Some points:
np.array([0.1, -0.3, 0.6, 0.3, 0.2, -1.6, -2.3, 2.5, -1.0, 1.1, 0.5, -1.3, -0.4, 0.6, 0.9, 2.5, 0.3, 2.6, 1.0, 0.5, -0.4, -0.1, -1.0, -0.2])
np.array([0.4, 2.4, -0.5, 0.4, 0.3, -0.1, 0.7, 0.0, -0.3, 0.3, -0.6, 0.4, -1.1, 0.7, -0.9, 1.3, 1.3, -1.0, 0.0, -2.3, -0.5, 0.0, -0.7, 0.3])
np.array([-0.3, 0.1, 0.2, 1.0, -0.6, 0.3, 0.6, 0.5, -0.9, -0.4, -1.0, -0.7, 0.0, -0.4, 0.8, -0.6, -1.4, -1.2, 0.8, 1.0, 0.0, 1.2, -0.8, -1.1])
np.array([-0.4, -0.1, 1.9, -0.5, 0.3, 0.7, 1.0, -0.4, -0.3, 0.0, 1.0, 0.8, -0.8, -0.3, -0.1, 1.4, 1.8, 0.3, 0.7, -0.1, 1.5, 1.0, -1.0, 1.2])
np.array([1.0, -0.6, -0.6, -0.3, -0.4, 2.1, -0.8, 0.6, 2.0, -1.9, 0.4, -1.6, -0.8, -1.9, 0.0, 0.2, 0.1, -1.6, -1.5, -0.7, -0.3, -0.8, -0.5, -0.9])
np.array([0.1, -1.0, 0.6, 0.3, -2.1, -0.8, 1.4, 0.1, 0.6, 1.0, -0.1, -0.9, -0.6, 0.2, -0.8, 0.5, 2.0, 0.7, -1.1, 1.1, -0.3, -0.4, 2.0, 0.0])
np.array([-0.8, 0.6, -0.7, -1.0, 0.9, -0.6, 1.5, 1.1, 0.7, -0.5, -1.1, -1.5, 1.1, -0.6, -0.6, -0.7, 0.1, 2.1, 0.0, -1.7, 2.0, 1.0, -0.5, -0.4])
np.array([0.0, 1.3, 0.4, -1.3, 1.0, -0.4, -0.5, -0.8, 0.6, 0.3, -0.5, 1.9, -1.3, -0.8, -1.8, 0.5, -1.0, 1.3, -0.9, -0.1, -0.9, -0.8, 0.8, -1.6])
np.array([0.0, 0.1, 1.3, -1.6, -1.8, -0.8, -0.2, -1.1, -0.7, -2.4, -0.4, 0.8, 1.7, 1.8, 0.3, -0.1, -1.4, -0.6, -0.1, 1.1, 0.3, 0.9, -0.1, 0.5])
np.array([-1.3, -0.1, -0.4, -0.7, 0.5, -1.1, -0.5, -1.4, 1.0, 0.1, 0.5, -2.9, 0.2, -0.6, 1.1, -0.6, 0.8, 0.2, -0.9, 0.4, -2.2, 1.0, 0.9, 0.5])
np.array([1.7, 0.8, 0.2, 1.9, 0.8, -1.5, -1.3, -0.2, 0.6, 0.6, 2.2, 0.8, 1.4, -0.4, -1.6, -0.5, 0.0, -1.1, 0.3, 1.4, -0.3, 1.0, -0.9, 0.1])
np.array([-0.3, 0.2, 0.9, -0.7, -0.3, -0.9, 1.1, 1.7, -0.1, 0.4, 0.1, 0.7, 1.0, 1.8, -0.2, -1.7, 0.3, -1.6, 0.7, 1.0, -1.9, -1.7, -1.9, -0.4])
np.array([0.0, 0.8, 1.0, 1.4, -0.4, 1.5, -0.7, -0.7, 2.4, 0.8, -2.1, 0.0, -0.2, 1.1, 1.7, -0.6, 0.5, -0.5, -0.3, 1.3, 1.2, 0.0, -0.3, -0.6])
np.array([-0.5, -1.8, -0.8, 0.3, 0.1, 0.9, 0.1, -0.7, 0.4, -0.6, -1.1, -0.2, 1.9, -0.3, -1.3, 1.0, -0.7, 0.7, -0.1, -0.3, 0.1, -1.9, -0.8, 1.8])
np.array([-2.0, -1.6, -0.8, 0.4, -0.5, -0.6, 0.1, -0.3, -0.8, -0.1, 0.6, 0.4, -2.0, 0.5, 0.7, 1.3, -0.1, -0.5, -1.4, 0.2, 0.9, 0.5, -1.4, -1.3])
np.array([-0.1, -0.9, -1.2, -1.3, 0.2, -0.4, 0.1, 1.1, 1.9, 2.0, 0.2, 0.4, 0.2, -0.1, 0.7, -1.1, -0.9, -1.3, 0.1, -0.6, 1.2, 0.2, 1.4, 0.0])
np.array([1.0, -0.1, -0.3, 0.5, 0.9, -0.4, 0.4, -1.7, -0.1, -0.8, -0.3, -0.6, -1.7, -0.1, 0.8, -0.8, -2.8, 1.2, 0.2, 0.5, 0.1, -0.4, 0.9, 0.7])
np.array([-1.0, -0.4, -0.5, 0.7, 0.4, 0.7, -1.8, -0.1, -1.6, 0.5, -0.1, 0.3, -0.9, 2.1, -1.2, -1.4, -0.5, -1.1, 0.7, 0.3, -0.2, 2.2, 0.2, 1.5])
np.array([-1.0, 0.5, -0.1, 1.4, -1.5, -1.4, -0.6, 0.2, -1.5, 0.6, -0.7, 0.1, 0.3, -1.2, -0.3, -1.3, 0.4, -0.7, 0.3, -0.3, 1.2, -1.8, -0.7, -0.1])
np.array([0.0, -2.2, 2.0, -0.9, 0.0, -0.2, -0.2, -0.5, -1.1, 0.1, -1.5, 0.2, 1.1, -2.5, -1.0, 0.1, 0.7, -0.6, 0.9, 0.1, -1.0, -0.5, -0.1, -1.0])
np.array([1.7, 0.0, -0.8, -1.2, -1.1, -0.1, 0.2, -1.1, 0.5, 0.0, 1.5, 1.4, -0.7, -0.7, 2.1, -0.6, 1.1, 1.8, 0.5, -1.9, -1.2, -0.4, -1.0, -0.3])
np.array([-2.0, 1.0, -0.2, 0.4, -0.6, 0.8, -0.1, 1.1, -0.3, -0.5, 0.8, 0.8, 0.4, -1.5, 0.6, 0.6, -0.1, 0.4, 1.2, 0.4, -1.7, 0.0, 1.1, 1.3])
np.array([-0.2, 0.3, 0.2, 0.3, -2.3, 1.9, 0.8, -0.9, -0.1, 0.9, 0.6, -0.4, 1.2, 0.9, -0.7, 1.3, -1.3, 0.7, 0.0, -0.9, -0.4, 0.5, 0.1, -1.0])
np.array([0.5, 1.0, -0.4, -2.1, 0.5, 1.4, -0.8, 0.1, -2.1, 0.6, 0.3, -1.2, -0.3, 0.3, 0.3, -0.3, 0.1, -0.1, 0.2, 0.4, 0.7, -1.4, 0.5, -0.4])
np.array([0.5, -0.1, 0.2, 1.0, 1.3, 0.5, 1.7, 0.3, -1.2, 0.0, 0.5, 1.2, 1.5, -0.4, 1.8, 0.9, -0.3, -0.3, -2.7, 0.6, -0.2, 0.2, 0.5, 0.7])
np.array([1.0, -1.1, -1.5, 2.0, 1.0, 1.0, -0.9, -1.6, 0.2, -1.6, -0.3, 0.3, 0.8, 0.5, 0.5, 0.2, 2.8, 0.4, 0.9, -1.2, 0.5, -1.0, 1.2, -1.3])
np.array([-1.2, -0.9, 2.8, 0.7, 1.5, 0.3, -0.5, 0.1, 0.5, -0.7, 2.1, -0.8, 0.4, 1.1, 0.6, -0.5, -0.2, 0.5, -0.2, -1.5, 0.2, -0.2, 1.2, -1.1])
Along one direction, these points spread out more than along any other. How many in every 100 of the points above lie lower along it than each point below? Answers are rounded to whole numbers. More than half of the points above lie lower than the first one.
np.array([-0.2, 0.3, 0.2, 0.3, -2.3, 1.9, 0.8, -0.9, -0.1, 0.9, 0.6, -0.4, 1.2, 0.9, -0.7, 1.3, -1.3, 0.7, 0.0, -0.9, -0.4, 0.5, 0.1, -1.0]) ~ 48
np.array([-0.3, 0.1, 0.2, 1.0, -0.6, 0.3, 0.6, 0.5, -0.9, -0.4, -1.0, -0.7, 0.0, -0.4, 0.8, -0.6, -1.4, -1.2, 0.8, 1.0, 0.0, 1.2, -0.8, -1.1]) ~ 81
np.array([0.0, 1.3, 0.4, -1.3, 1.0, -0.4, -0.5, -0.8, 0.6, 0.3, -0.5, 1.9, -1.3, -0.8, -1.8, 0.5, -1.0, 1.3, -0.9, -0.1, -0.9, -0.8, 0.8, -1.6]) ~ 19
np.array([0.0, 0.8, 1.0, 1.4, -0.4, 1.5, -0.7, -0.7, 2.4, 0.8, -2.1, 0.0, -0.2, 1.1, 1.7, -0.6, 0.5, -0.5, -0.3, 1.3, 1.2, 0.0, -0.3, -0.6]) ~ 56
np.array([0.1, -1.0, 0.6, 0.3, -2.1, -0.8, 1.4, 0.1, 0.6, 1.0, -0.1, -0.9, -0.6, 0.2, -0.8, 0.5, 2.0, 0.7, -1.1, 1.1, -0.3, -0.4, 2.0, 0.0]) ~ 22
np.array([1.0, -0.6, -0.6, -0.3, -0.4, 2.1, -0.8, 0.6, 2.0, -1.9, 0.4, -1.6, -0.8, -1.9, 0.0, 0.2, 0.1, -1.6, -1.5, -0.7, -0.3, -0.8, -0.5, -0.9]) ~ 4
np.array([-1.0, 0.5, -0.1, 1.4, -1.5, -1.4, -0.6, 0.2, -1.5, 0.6, -0.7, 0.1, 0.3, -1.2, -0.3, -1.3, 0.4, -0.7, 0.3, -0.3, 1.2, -1.8, -0.7, -0.1]) ~ 78
np.array([-0.3, 0.2, 0.9, -0.7, -0.3, -0.9, 1.1, 1.7, -0.1, 0.4, 0.1, 0.7, 1.0, 1.8, -0.2, -1.7, 0.3, -1.6, 0.7, 1.0, -1.9, -1.7, -1.9, -0.4]) ~ 96
np.array([-0.4, -0.1, 1.9, -0.5, 0.3, 0.7, 1.0, -0.4, -0.3, 0.0, 1.0, 0.8, -0.8, -0.3, -0.1, 1.4, 1.8, 0.3, 0.7, -0.1, 1.5, 1.0, -1.0, 1.2]) ~ 44
np.array([0.0, 0.1, 1.3, -1.6, -1.8, -0.8, -0.2, -1.1, -0.7, -2.4, -0.4, 0.8, 1.7, 1.8, 0.3, -0.1, -1.4, -0.6, -0.1, 1.1, 0.3, 0.9, -0.1, 0.5]) ~ 89
